In the data rows, 128 means zero.
Some points, one per row:
{191, 122, 123, 125, 112, 143, 156, 173, 177, 129, 134, 102, 170, 106,
 098, 181, 082, 181, 137, 160, 061, 125, 171, 155, 172, 111, 165, 185,
 121, 140, 141, 102, 123, 123, 155, 137, 155, 159, 060, 146, 119, 085,
 111, 133, 153, 101, 110, 093, 099, 166, 163, 149, 136, 142, 181, 130,
 123, 211, 086, 176, 109, 087, 153, 204}
{119, 119, 114, 147, 184, 123, 165, 067, 150, 130, 142, 159, 106, 143,
 187, 082, 143, 143, 161, 087, 119, 113, 132, 142, 120, 128, 141, 093,
 098, 122, 105, 113, 128, 151, 102, 094, 145, 155, 146, 109, 121, 172,
 174, 145, 138, 121, 192, 131, 132, 125, 149, 151, 140, 084, 128, 175,
 178, 156, 181, 113, 179, 189, 123, 161}
{168, 136, 137, 107, 132, 140, 147, 168, 139, 139, 154, 089, 114, 092,
 114, 132, 107, 166, 159, 169, 099, 167, 138, 144, 157, 162, 168, 168,
 124, 158, 118, 097, 136, 095, 198, 163, 176, 136, 083, 150, 105, 074,
 121, 140, 164, 105, 104, 138, 087, 194, 144, 152, 143, 160, 160, 087,
 103, 145, 090, 113, 079, 120, 154, 119}
{143, 120, 094, 142, 114, 143, 149, 150, 153, 150, 121, 132, 162, 124,
 120, 166, 121, 155, 150, 186, 116, 141, 123, 131, 162, 156, 122, 177,
 130, 149, 132, 138, 110, 157, 122, 128, 146, 143, 094, 144, 104, 122,
 105, 150, 160, 117, 092, 145, 120, 164, 134, 154, 140, 159, 148, 130,
 092, 161, 112, 137, 113, 140, 161, 173}
{193, 100, 122, 103, 213, 171, 181, 120, 193, 132, 121, 088, 140, 140,
 160, 044, 105, 167, 203, 112, 029, 116, 138, 114, 189, 105, 210, 118,
 110, 110, 138, 078, 139, 166, 124, 119, 212, 208, 095, 078, 094, 114,
 195, 155, 121, 064, 160, 125, 070, 215, 183, 191, 144, 062, 164, 180,
 217, 226, 114, 166, 181, 116, 105, 213}
{129, 126, 127, 124, 123, 132, 158, 067, 116, 106, 134, 110, 132, 140,
 123, 126, 137, 131, 098, 113, 145, 168, 126, 134, 124, 099, 133, 103,
 115, 107, 122, 112, 130, 134, 151, 127, 144, 104, 168, 093, 155, 122,
 116, 116, 128, 105, 120, 134, 149, 113, 098, 096, 112, 167, 121, 143,
 148, 140, 130, 119, 098, 149, 102, 106}
{074, 096, 136, 117, 107, 139, 072, 111, 044, 132, 100, 154, 103, 191,
 112, 102, 145, 074, 103, 116, 228, 101, 110, 095, 073, 109, 050, 097,
 121, 108, 181, 145, 150, 098, 124, 115, 072, 090, 155, 143, 161, 214,
 124, 096, 107, 182, 185, 142, 154, 018, 063, 123, 097, 145, 092, 061,
 115, 025, 130, 047, 141, 127, 113, 097}
{142, 121, 106, 144, 046, 138, 115, 152, 100, 111, 123, 115, 117, 132,
 064, 184, 109, 147, 115, 185, 166, 166, 111, 122, 134, 167, 064, 185,
 124, 150, 162, 157, 115, 107, 121, 110, 094, 113, 118, 178, 121, 160,
 070, 140, 084, 119, 105, 143, 173, 080, 076, 080, 122, 191, 128, 056,
 059, 103, 136, 095, 080, 144, 120, 084}
{098, 120, 143, 148, 097, 118, 131, 137, 095, 108, 118, 161, 138, 121,
 113, 171, 179, 101, 088, 157, 165, 119, 130, 143, 079, 138, 103, 133,
 134, 110, 120, 154, 115, 067, 129, 176, 083, 085, 150, 134, 141, 089,
 104, 114, 134, 162, 115, 123, 164, 074, 136, 092, 122, 177, 134, 108,
 101, 087, 116, 126, 075, 112, 159, 107}
{109, 158, 122, 144, 174, 138, 122, 187, 128, 135, 124, 085, 120, 157,
 169, 088, 134, 094, 132, 074, 146, 085, 068, 163, 158, 090, 181, 098,
 139, 104, 125, 081, 170, 142, 147, 160, 194, 175, 173, 132, 129, 153,
 174, 122, 189, 098, 134, 144, 111, 166, 169, 153, 141, 085, 115, 170,
 156, 125, 167, 106, 140, 118, 076, 116}
{177, 099, 098, 101, 194, 171, 164, 119, 167, 133, 132, 107, 147, 150,
 159, 062, 088, 200, 214, 081, 070, 135, 160, 119, 168, 120, 217, 124,
 114, 128, 124, 043, 168, 189, 113, 132, 192, 211, 101, 103, 096, 120,
 216, 161, 116, 069, 142, 156, 075, 242, 196, 205, 142, 085, 135, 173,
 169, 209, 118, 171, 173, 154, 121, 232}
Then 10 other points, each followed by its number:
{126, 118, 092, 122, 114, 142, 124, 067, 099, 105, 078, 149, 120, 155,
 108, 128, 113, 134, 135, 082, 145, 122, 123, 092, 102, 135, 111, 109,
 103, 088, 152, 161, 143, 125, 080, 096, 129, 136, 148, 110, 129, 189,
 113, 114, 079, 151, 175, 140, 129, 097, 120, 126, 111, 107, 106, 150,
 147, 097, 164, 114, 171, 147, 096, 155} 0
{083, 153, 145, 104, 122, 086, 118, 118, 126, 148, 156, 153, 130, 136,
 140, 120, 151, 084, 103, 090, 172, 115, 135, 120, 115, 109, 161, 101,
 132, 114, 125, 100, 143, 127, 128, 148, 136, 124, 175, 109, 132, 135,
 128, 092, 127, 138, 128, 156, 145, 113, 121, 119, 113, 116, 110, 166,
 135, 137, 155, 123, 099, 103, 117, 110} 1
{095, 099, 100, 136, 145, 112, 089, 127, 073, 098, 108, 124, 130, 179,
 174, 061, 102, 138, 127, 056, 146, 085, 115, 135, 090, 127, 129, 095,
 114, 130, 120, 092, 126, 162, 103, 147, 154, 131, 175, 100, 126, 193,
 167, 125, 123, 100, 128, 127, 133, 121, 117, 142, 152, 097, 123, 164,
 161, 127, 178, 102, 147, 137, 127, 137} 2
{119, 188, 116, 153, 050, 135, 132, 198, 144, 130, 173, 106, 157, 053,
 066, 255, 140, 134, 093, 229, 091, 135, 140, 142, 112, 155, 128, 175,
 139, 152, 098, 173, 099, 049, 167, 187, 075, 061, 083, 160, 106, 040,
 051, 116, 170, 176, 053, 119, 122, 148, 171, 091, 146, 194, 166, 097,
 053, 142, 094, 173, 000, 098, 179, 085} 3
{116, 103, 122, 145, 116, 116, 109, 135, 118, 116, 106, 088, 125, 178,
 158, 098, 105, 112, 134, 060, 125, 097, 090, 141, 162, 118, 132, 132,
 142, 138, 125, 105, 138, 201, 128, 131, 183, 159, 156, 111, 084, 206,
 144, 167, 139, 080, 161, 147, 088, 142, 132, 129, 135, 069, 139, 183,
 154, 127, 157, 115, 150, 122, 082, 096} 4
{131, 107, 142, 127, 194, 121, 138, 086, 120, 143, 116, 110, 097, 176,
 157, 000, 109, 111, 156, 059, 167, 113, 097, 129, 099, 117, 159, 054,
 121, 131, 147, 097, 160, 198, 151, 142, 171, 191, 209, 103, 133, 167,
 191, 136, 121, 091, 191, 182, 127, 131, 147, 123, 116, 069, 087, 174,
 166, 090, 174, 131, 211, 127, 105, 139} 5
{170, 141, 126, 138, 136, 154, 158, 123, 186, 122, 137, 135, 107, 109,
 142, 154, 118, 182, 144, 178, 085, 127, 179, 131, 167, 128, 135, 159,
 115, 163, 126, 135, 135, 125, 120, 103, 139, 154, 085, 127, 131, 058,
 117, 149, 116, 127, 124, 109, 115, 172, 153, 126, 139, 098, 173, 117,
 145, 145, 109, 168, 121, 123, 175, 238} 6
{158, 137, 119, 157, 117, 145, 129, 168, 144, 113, 115, 154, 131, 125,
 131, 151, 085, 149, 131, 175, 083, 093, 162, 113, 152, 171, 122, 188,
 108, 160, 138, 156, 149, 142, 124, 105, 121, 150, 059, 150, 135, 085,
 099, 147, 115, 179, 125, 114, 088, 162, 143, 172, 151, 119, 162, 105,
 110, 133, 124, 165, 121, 148, 152, 187} 7
{127, 168, 089, 150, 060, 108, 113, 174, 127, 121, 135, 120, 154, 093,
 073, 227, 133, 151, 096, 171, 092, 122, 152, 113, 133, 153, 088, 183,
 149, 148, 132, 149, 113, 070, 137, 137, 080, 068, 116, 168, 133, 086,
 079, 129, 117, 152, 075, 075, 118, 100, 138, 112, 151, 154, 147, 099,
 081, 144, 104, 117, 058, 093, 161, 080} 8
{148, 145, 151, 112, 086, 129, 128, 128, 133, 125, 154, 152, 114, 054,
 119, 152, 142, 142, 133, 160, 114, 178, 172, 153, 142, 192, 137, 151,
 108, 135, 123, 127, 110, 062, 161, 156, 069, 076, 112, 181, 131, 058,
 134, 161, 126, 133, 080, 108, 144, 152, 134, 126, 127, 185, 127, 093,
 070, 134, 104, 122, 092, 134, 188, 100} 9
Which three of these numbered points are nearest to each point below, looking only along the 6 directions in which the first points spread most? Their numbers follow each, nearest first.
{076, 107, 134, 123, 151, 140, 135, 102, 128, 123, 089, 147, 129, 190,
 159, 112, 135, 115, 110, 088, 165, 111, 103, 107, 143, 106, 124, 069,
 161, 117, 122, 130, 127, 164, 105, 132, 123, 139, 178, 115, 127, 198,
 126, 121, 134, 131, 167, 116, 141, 095, 106, 110, 104, 087, 132, 176,
 164, 106, 163, 137, 137, 138, 088, 124} > 2 0 1
{174, 132, 121, 139, 123, 163, 154, 147, 183, 145, 084, 139, 185, 058,
 112, 188, 109, 184, 159, 130, 038, 150, 195, 107, 178, 133, 110, 191,
 146, 146, 113, 121, 132, 103, 109, 101, 130, 140, 035, 118, 079, 113,
 163, 190, 120, 119, 104, 106, 086, 187, 175, 176, 157, 075, 166, 146,
 143, 250, 089, 201, 156, 123, 145, 183} > 6 7 9
{099, 176, 123, 171, 067, 106, 096, 196, 074, 107, 187, 117, 118, 086,
 118, 233, 155, 070, 101, 177, 161, 127, 137, 118, 116, 151, 083, 189,
 127, 126, 144, 157, 124, 059, 140, 149, 078, 085, 145, 148, 142, 073,
 058, 084, 157, 180, 071, 138, 119, 115, 123, 120, 148, 151, 151, 091,
 083, 084, 116, 114, 044, 100, 160, 073} > 8 9 3
{099, 077, 121, 131, 145, 109, 130, 056, 132, 126, 065, 181, 120, 187,
 155, 101, 126, 169, 123, 128, 148, 082, 102, 088, 073, 118, 073, 127,
 131, 125, 139, 162, 146, 194, 075, 082, 125, 133, 137, 120, 107, 202,
 104, 133, 077, 150, 168, 114, 148, 078, 097, 075, 092, 098, 128, 144,
 127, 088, 171, 107, 147, 160, 091, 144} > 0 2 1
{033, 114, 179, 151, 179, 120, 113, 081, 131, 132, 095, 186, 138, 193,
 141, 078, 178, 060, 082, 064, 238, 095, 101, 084, 093, 073, 101, 040,
 157, 055, 118, 158, 134, 185, 114, 115, 115, 137, 215, 114, 161, 207,
 136, 054, 143, 188, 180, 147, 133, 035, 088, 111, 089, 078, 101, 198,
 195, 074, 194, 111, 164, 105, 062, 109} > 2 1 0
{120, 096, 110, 091, 217, 129, 153, 083, 133, 148, 099, 124, 107, 187,
 200, 003, 110, 133, 150, 022, 138, 110, 130, 122, 148, 050, 197, 050,
 138, 105, 118, 050, 173, 194, 115, 077, 187, 192, 171, 071, 123, 212,
 226, 137, 135, 075, 196, 134, 126, 164, 154, 168, 138, 035, 098, 220,
 237, 184, 173, 140, 199, 131, 098, 159} > 5 2 4
{122, 126, 171, 123, 141, 104, 157, 066, 171, 139, 090, 156, 182, 143,
 122, 082, 135, 153, 131, 105, 153, 108, 179, 096, 105, 102, 130, 084,
 122, 117, 131, 140, 148, 144, 116, 131, 132, 124, 140, 108, 131, 126,
 170, 153, 130, 128, 173, 141, 137, 136, 154, 098, 116, 111, 095, 162,
 192, 160, 130, 156, 159, 123, 105, 131} > 2 0 1
{188, 103, 081, 142, 104, 144, 138, 155, 119, 149, 142, 079, 122, 097,
 118, 122, 107, 173, 165, 159, 068, 124, 143, 120, 174, 185, 136, 191,
 121, 167, 121, 098, 140, 095, 144, 141, 130, 143, 056, 129, 120, 095,
 143, 173, 112, 116, 083, 129, 112, 201, 145, 180, 150, 143, 138, 068,
 100, 155, 078, 134, 125, 140, 161, 131} > 7 6 9
{128, 058, 094, 148, 117, 170, 119, 093, 113, 113, 102, 142, 157, 124,
 111, 127, 139, 151, 132, 150, 117, 160, 117, 123, 118, 138, 113, 126,
 104, 162, 138, 175, 140, 164, 123, 122, 103, 127, 129, 144, 128, 155,
 106, 144, 084, 152, 153, 141, 176, 099, 106, 110, 103, 152, 147, 096,
 114, 127, 142, 120, 154, 181, 121, 149} > 0 7 1
{143, 104, 105, 149, 186, 125, 096, 138, 166, 115, 080, 125, 153, 182,
 173, 099, 093, 157, 168, 115, 092, 051, 166, 122, 156, 093, 163, 146,
 113, 077, 129, 106, 128, 169, 115, 117, 174, 202, 113, 106, 115, 156,
 157, 121, 122, 098, 141, 119, 075, 172, 142, 195, 152, 051, 173, 170,
 188, 146, 128, 149, 182, 121, 125, 211} > 4 2 6
{156, 130, 132, 123, 157, 150, 139, 075, 136, 125, 134, 164, 118, 140,
 135, 122, 138, 119, 158, 140, 136, 138, 112, 108, 135, 141, 125, 130,
 120, 136, 143, 129, 126, 134, 085, 098, 106, 157, 108, 134, 147, 124,
 123, 114, 120, 130, 149, 135, 125, 120, 095, 137, 118, 099, 117, 103,
 135, 084, 125, 102, 161, 158, 117, 153} > 0 2 1
{111, 137, 127, 148, 072, 130, 140, 175, 155, 132, 160, 105, 149, 083,
 058, 195, 115, 115, 100, 179, 123, 129, 129, 098, 150, 107, 117, 164,
 130, 163, 112, 147, 130, 072, 168, 134, 118, 097, 097, 146, 109, 088,
 083, 131, 146, 137, 099, 107, 138, 112, 138, 113, 158, 152, 128, 086,
 076, 144, 073, 123, 062, 098, 136, 098} > 8 9 3
{155, 192, 135, 135, 081, 111, 149, 138, 138, 118, 136, 102, 146, 075,
 114, 161, 113, 128, 113, 152, 094, 130, 167, 153, 149, 152, 159, 153,
 131, 138, 137, 125, 136, 066, 163, 152, 102, 115, 093, 144, 112, 065,
 131, 153, 117, 096, 069, 102, 131, 184, 178, 129, 143, 174, 125, 109,
 107, 179, 098, 166, 110, 118, 169, 111} > 9 6 8
{101, 153, 154, 147, 107, 104, 085, 139, 100, 115, 184, 159, 100, 063,
 143, 184, 182, 095, 084, 167, 136, 159, 128, 142, 093, 139, 136, 093,
 129, 156, 116, 135, 108, 058, 152, 173, 057, 085, 145, 160, 156, 070,
 115, 102, 180, 179, 105, 133, 140, 112, 114, 087, 120, 173, 137, 112,
 083, 098, 114, 141, 052, 102, 156, 079} > 8 9 1
